Here are some points, one per row:
[-0.57 -0.08 -0.8   1.03  0.31  2.59 -0.79  0.44 -0.13  0.51 -1.4   0.68
  2.11  0.79 -0.17 -0.48  2.13  0.93 -0.28 -1.73 -1.41 -2.02 -0.23  0.2 ]
[ 0.62  1.22  0.37  1.2  -0.58 -0.17  0.81  2.38 -1.13  0.04 -0.64  1.65
 -0.54  1.23 -0.42  0.09 -0.71  0.44  1.66 -0.06 -0.72  0.21  1.95 -1.09]
[-0.39  0.97  1.76 -0.18 -0.38  1.54 -0.68 -1.07  0.31 -0.18  1.39 -0.65
  0.99  0.2  -0.99  0.51 -1.54  1.5  -0.2  -0.65  0.18 -0.11 -0.38 -1.66]
[-0.23 -0.32 -0.83  0.8  -0.78 -0.6   0.18 -0.81  0.53  0.95 -0.09 -1.22
  0.16  0.6   0.58 -1.36  0.03 -0.43 -0.17  0.4   1.67 -0.51  1.42  0.29]
[-1.34 -1.73 -1.04  1.22  0.15  0.12  1.07  0.01 -0.46  0.54  1.22 -0.55
 -0.84 -0.89 -1.92 -2.84 -0.48 -1.43  0.66 -0.54 -1.11  2.59 -1.28 -0.67]
[ 1.01 -0.07  0.65 -1.05  0.05 -0.23  0.14 -0.04  0.69 -0.3  -1.64 -0.04
 -0.81 -1.02 -0.48  0.45  1.07 -0.71 -0.04  0.24 -0.58  0.35  0.34 -3.33]
[-0.77  2.36 -0.43  1.08 -0.4  -0.63 -0.46 -0.05  1.35  0.51  0.49 -1.93
  0.62  1.2   1.28 -1.63 -0.01 -0.03  0.13  0.04  1.43  0.22  0.85  0.11]
[-1.11 -0.55  2.48 -0.41 -0.87  0.77 -0.08 -0.68 -0.28  3.   -0.92 -0.44
 -0.97  0.26 -0.06 -0.4   0.85  0.24 -0.86 -0.06 -0.06 -1.26 -1.98  0.61]
[ 0.41  0.34  1.24 -0.33 -0.68  0.42 -0.24 -1.87  0.34  0.45  0.9   0.94
  0.3   0.56 -1.32  0.44 -1.23  0.16 -0.64  1.34 -0.13 -0.28 -1.48 -0.02]
[-0.09 -0.13  0.57 -1.06 -0.59 -1.17  0.82  0.58 -0.21 -1.45 -0.17  1.41
 -1.59 -0.76  0.48 -0.52 -0.42  1.02 -0.28 -0.38  2.78 -0.76 -0.99  0.58]
[ 0.   -0.26  1.25  2.33  0.97 -0.94 -1.1  -0.59 -2.19  1.43  0.98  0.33
  0.02 -0.24 -0.34  1.41  0.52 -0.9   0.42 -1.16  0.45 -0.07 -0.69  0.39]
[ 0.17  0.48 -0.43 -1.   -0.72 -2.83  0.75 -0.91  0.45  0.24 -1.28  1.2
  1.28 -1.97  0.26  0.29 -1.45 -0.91  0.   -0.47 -0.21 -0.61  0.55  1.  ]
[ 1.67  2.13  0.28  0.18  0.57  0.44 -0.97 -0.53 -0.56  0.87  2.24  0.41
  0.08  0.01 -0.25 -1.45 -0.31 -0.4  -0.2   0.71  0.06  0.79  0.77 -0.15]
[ 0.01  0.17 -0.2   0.32  0.21 -0.03  0.22 -0.16  0.11  0.18 -1.1  -0.45
 -0.79 -0.15 -0.83 -0.02  0.74  2.86  0.52  0.12  2.29  0.97  0.13 -0.89]
[-0.22  1.11 -0.94  0.7   0.34  2.44  0.79  0.22  2.38  0.32 -0.84  2.32
  0.88 -0.12 -0.09  1.12 -0.49 -0.81 -0.11 -2.22  1.32  0.95  0.58  0.3 ]
[-1.38  0.07  1.86 -0.26  0.79  0.29 -0.56  0.27 -0.44 -1.1   0.72 -0.98
  0.44  0.13 -0.17  0.15 -0.38  1.22 -0.53  0.04 -0.31 -0.47 -0.23  1.69]
[-1.1   1.29 -2.13 -0.46  1.18 -0.09  1.05 -0.07 -1.13  1.23  2.02 -0.24
  0.06 -1.25 -0.52  0.22  1.53  1.17 -1.69  1.74 -1.15 -1.51  0.1  -0.26]
[ 0.88 -0.74  1.13 -0.23  1.16 -0.28 -0.12  0.3   1.15 -0.02 -1.07 -1.36
 -0.27  1.15 -2.03  0.39  0.43  0.39  0.25  2.2  -0.47 -0.26 -0.26  0.97]
[ 0.21 -0.9  -0.16  0.26  0.26 -0.36  0.88  0.76  0.93  1.   -0.05  0.99
 -2.21  1.34  2.19 -0.32 -1.72  0.82  1.86 -0.54 -2.09 -0.14  0.86  0.62]
[ 2.33  0.05 -0.4  -2.39  1.44 -1.09  0.36 -0.18 -1.59  1.43  1.17  0.21
  1.77  0.56 -0.56 -1.19 -0.25 -0.89 -1.1  -1.13 -0.21  0.68 -1.17 -1.24]
[-1.34 -0.65 -2.29  0.45  1.24  0.18  1.45 -0.68 -0.67 -0.65  0.48  0.56
 -2.59  1.67  0.42  0.68 -1.87  1.09 -1.46 -0.54 -2.02  1.04 -0.91 -1.01]
[ 0.14  1.28 -0.52  1.25 -0.01  0.75  0.44  0.4   1.   -0.73 -0.11 -0.85
 -0.77 -2.63  1.89  0.9  -1.07 -0.47  1.76  1.03 -1.43 -0.43 -0.88 -1.33]
[ 0.81 -0.41  0.43 -1.51 -1.91  1.48 -0.4  -0.81 -0.36 -0.55  0.49 -0.97
 -0.79 -0.7   0.66  0.86 -0.06 -0.88 -0.38 -0.69 -0.01  0.58  1.83  0.55]
[-0.51 -0.99  0.36 -1.22 -0.04  0.23 -0.76 -0.34 -0.74 -0.42  0.76 -1.16
  0.64  0.52 -1.23  1.16 -2.04  1.69 -0.01 -2.13  0.98  0.45 -1.12 -1.38]
[-0.47  1.93  1.37 -0.32  0.17 -0.87  0.01 -0.59 -0.46 -0.77 -1.35 -0.76
 -0.13  1.23 -0.39  0.29  0.05  1.17 -0.79  0.19  0.18 -0.94 -0.46 -0.23]
[-0.36  0.6  -0.26  1.1  -1.85 -0.23 -0.17  0.19 -0.41  0.23 -1.47 -0.58
 -0.07 -1.52  0.71  0.42  1.08 -0.47 -0.3  -1.42 -0.45 -0.33  0.65 -1.25]
[-0.49 -2.15 -0.06 -1.37  1.25  0.31  0.08  0.87  0.41  1.27  0.73 -0.44
 -0.09  0.79  2.    0.59  1.28 -1.19  0.78  1.09  1.69  0.92 -0.44 -1.81]
[ 0.2  -0.57  0.79  0.61 -0.14  0.27 -0.6   0.07  1.25 -2.37 -0.37 -0.34
 -1.12  0.28 -0.39  0.5   0.85 -1.   -0.5   0.44  0.41 -1.41 -1.17 -0.36]
[-1.12 -0.96 -0.24 -1.52 -1.03 -0.8  -0.13 -0.29  0.33  0.33  0.23 -1.44
  1.72  1.19  0.38 -1.18 -0.05 -1.64  1.71 -0.1   0.31 -0.03  0.89 -0.2 ]
[-0.19  1.58 -0.52 -2.57 -0.4   0.89 -0.27 -0.49  0.96  0.14 -0.99  0.21
 -0.92 -0.61 -0.25 -0.05  0.06 -1.46  0.64 -0.65  0.12  1.15  0.78  1.1 ]
[ 0.56 -2.59  1.03  0.75  1.29 -0.61 -0.57 -1.18 -0.68 -0.52  0.12 -0.15
  0.25  0.31  0.74 -0.1  -0.3   0.29 -0.52 -1.61 -0.37 -0.71  1.17 -0.28]
[ 0.4  -0.7  -0.49 -0.83 -2.97 -0.47  1.33  0.31 -0.03 -2.16  0.17  0.97
  1.88  0.08  0.3   0.29  2.42  1.04  0.71  1.33 -1.09  1.44  0.26  0.18]
[-1.44 -0.73 -0.18 -1.19  1.16  2.21 -0.78 -0.39 -1.53 -1.27  0.27 -0.02
  0.11 -0.46  0.12 -0.54  1.4   0.94 -0.63  0.75 -0.86 -0.36  0.64  1.94]
[ 0.55  1.35 -0.75 -0.19  0.73  1.74  0.96  0.51 -0.64 -0.83 -0.61  0.27
 -0.32 -0.99  1.45  1.26 -1.24 -0.58  1.78  0.77 -0.49 -0.2   0.07  0.65]
[-0.63 -1.12 -0.05  0.28 -1.08 -0.86 -0.32  2.18  1.7   0.43 -0.03  1.41
  0.55  0.84  1.49  0.82  0.01  0.61 -2.16  0.7  -0.82  1.6   0.36  0.52]
[ 1.6  -0.61  0.12  1.42  0.13  0.48  0.79 -1.82  0.2  -1.19 -0.52 -0.78
  0.41  0.3   0.49 -1.4  -0.56 -0.08 -0.92  1.68  1.19 -0.3   1.1  -0.45]
[ 1.22 -0.12  0.46 -1.4   0.45 -1.81 -0.47  1.4   0.87 -0.25 -0.48  0.22
 -0.43 -1.68 -0.81 -0.05  0.53  0.6   0.43 -2.21 -0.55 -1.09 -0.12  0.88]
[-1.26 -0.52 -1.82  0.11 -0.19  0.15 -2.9   0.62 -1.61  0.41 -1.04  1.96
  0.5   0.8  -1.53  0.32 -0.71 -0.49 -0.49  1.8  -0.15 -1.66  0.47 -0.18]
[ 1.64 -1.24 -0.53  0.   -0.33  0.89 -0.06  1.63  0.57  0.59  0.09  0.84
 -1.04 -2.03 -0.35  0.04 -0.36 -0.26  0.72  0.75  0.49 -1.53 -0.63 -0.57]
[-1.66  1.15  0.76  1.23  1.51 -0.39  1.8   1.39 -0.48 -1.89  0.44 -0.12
  1.24 -0.2  -1.04 -2.1  -0.54 -2.23 -1.79 -0.24 -0.33  1.14 -0.58 -0.11]
[-1.75 -0.49 -0.11  1.25  0.78 -1.75 -2.37 -1.88 -0.08 -0.94  0.98  1.66
  0.4  -0.91 -0.16  0.33  0.5   0.07  1.05  1.12  0.13 -0.32 -0.64  0.29]
[-0.12 -0.7  -0.32 -0.14 -1.02  0.    0.51  0.6   0.29  2.07 -0.94 -0.26
  1.14 -1.18  0.43  1.34 -0.54 -0.51  0.01  1.01  0.91  1.59  0.29  2.13]
[ 2.14  0.74  0.07  1.41  0.37 -1.15 -0.57 -0.85 -0.02  0.35 -0.98 -1.66
 -1.22  0.35 -0.06  0.14  0.34  0.38 -0.08  0.25 -0.1   0.7  -0.9   2.3 ]
[ 2.37  0.11 -1.31  0.71 -0.29  0.23 -0.74  0.11 -0.69 -1.79  0.86 -0.81
  0.35  1.38  1.13 -1.1   0.32 -0.4  -0.45 -0.72  0.92 -0.14 -1.25  0.39]
[-0.4   0.42 -0.17 -0.04 -0.24 -1.04  1.66  1.    0.71  0.86  1.34 -0.05
 -0.4   1.5  -0.61  1.72  2.22 -0.49  1.5  -0.48 -0.39  0.06  1.72  0.76]
There is one direction along which these points spread out most. Where along it does each point below lie, from 0 to 99? The average is 50, and the first point in the table lies past the average. One standard deviation of the points above along it is 16.
[-0.57 -0.08 -0.8   1.03  0.31  2.59 -0.79  0.44 -0.13  0.51 -1.4   0.68
  2.11  0.79 -0.17 -0.48  2.13  0.93 -0.28 -1.73 -1.41 -2.02 -0.23  0.2 ] 57
[-1.34 -1.73 -1.04  1.22  0.15  0.12  1.07  0.01 -0.46  0.54  1.22 -0.55
 -0.84 -0.89 -1.92 -2.84 -0.48 -1.43  0.66 -0.54 -1.11  2.59 -1.28 -0.67] 60
[ 0.81 -0.41  0.43 -1.51 -1.91  1.48 -0.4  -0.81 -0.36 -0.55  0.49 -0.97
 -0.79 -0.7   0.66  0.86 -0.06 -0.88 -0.38 -0.69 -0.01  0.58  1.83  0.55] 37
[-0.36  0.6  -0.26  1.1  -1.85 -0.23 -0.17  0.19 -0.41  0.23 -1.47 -0.58
 -0.07 -1.52  0.71  0.42  1.08 -0.47 -0.3  -1.42 -0.45 -0.33  0.65 -1.25] 34
[-0.22  1.11 -0.94  0.7   0.34  2.44  0.79  0.22  2.38  0.32 -0.84  2.32
  0.88 -0.12 -0.09  1.12 -0.49 -0.81 -0.11 -2.22  1.32  0.95  0.58  0.3 ] 25
[ 0.21 -0.9  -0.16  0.26  0.26 -0.36  0.88  0.76  0.93  1.   -0.05  0.99
 -2.21  1.34  2.19 -0.32 -1.72  0.82  1.86 -0.54 -2.09 -0.14  0.86  0.62] 24
[ 1.22 -0.12  0.46 -1.4   0.45 -1.81 -0.47  1.4   0.87 -0.25 -0.48  0.22
 -0.43 -1.68 -0.81 -0.05  0.53  0.6   0.43 -2.21 -0.55 -1.09 -0.12  0.88] 41
[-0.51 -0.99  0.36 -1.22 -0.04  0.23 -0.76 -0.34 -0.74 -0.42  0.76 -1.16
  0.64  0.52 -1.23  1.16 -2.04  1.69 -0.01 -2.13  0.98  0.45 -1.12 -1.38] 74
[ 2.37  0.11 -1.31  0.71 -0.29  0.23 -0.74  0.11 -0.69 -1.79  0.86 -0.81
  0.35  1.38  1.13 -1.1   0.32 -0.4  -0.45 -0.72  0.92 -0.14 -1.25  0.39] 60
[-0.4   0.42 -0.17 -0.04 -0.24 -1.04  1.66  1.    0.71  0.86  1.34 -0.05
 -0.4   1.5  -0.61  1.72  2.22 -0.49  1.5  -0.48 -0.39  0.06  1.72  0.76] 29
[-1.12 -0.96 -0.24 -1.52 -1.03 -0.8  -0.13 -0.29  0.33  0.33  0.23 -1.44
  1.72  1.19  0.38 -1.18 -0.05 -1.64  1.71 -0.1   0.31 -0.03  0.89 -0.2 ] 45
[-1.38  0.07  1.86 -0.26  0.79  0.29 -0.56  0.27 -0.44 -1.1   0.72 -0.98
  0.44  0.13 -0.17  0.15 -0.38  1.22 -0.53  0.04 -0.31 -0.47 -0.23  1.69] 71
[ 1.64 -1.24 -0.53  0.   -0.33  0.89 -0.06  1.63  0.57  0.59  0.09  0.84
 -1.04 -2.03 -0.35  0.04 -0.36 -0.26  0.72  0.75  0.49 -1.53 -0.63 -0.57] 35
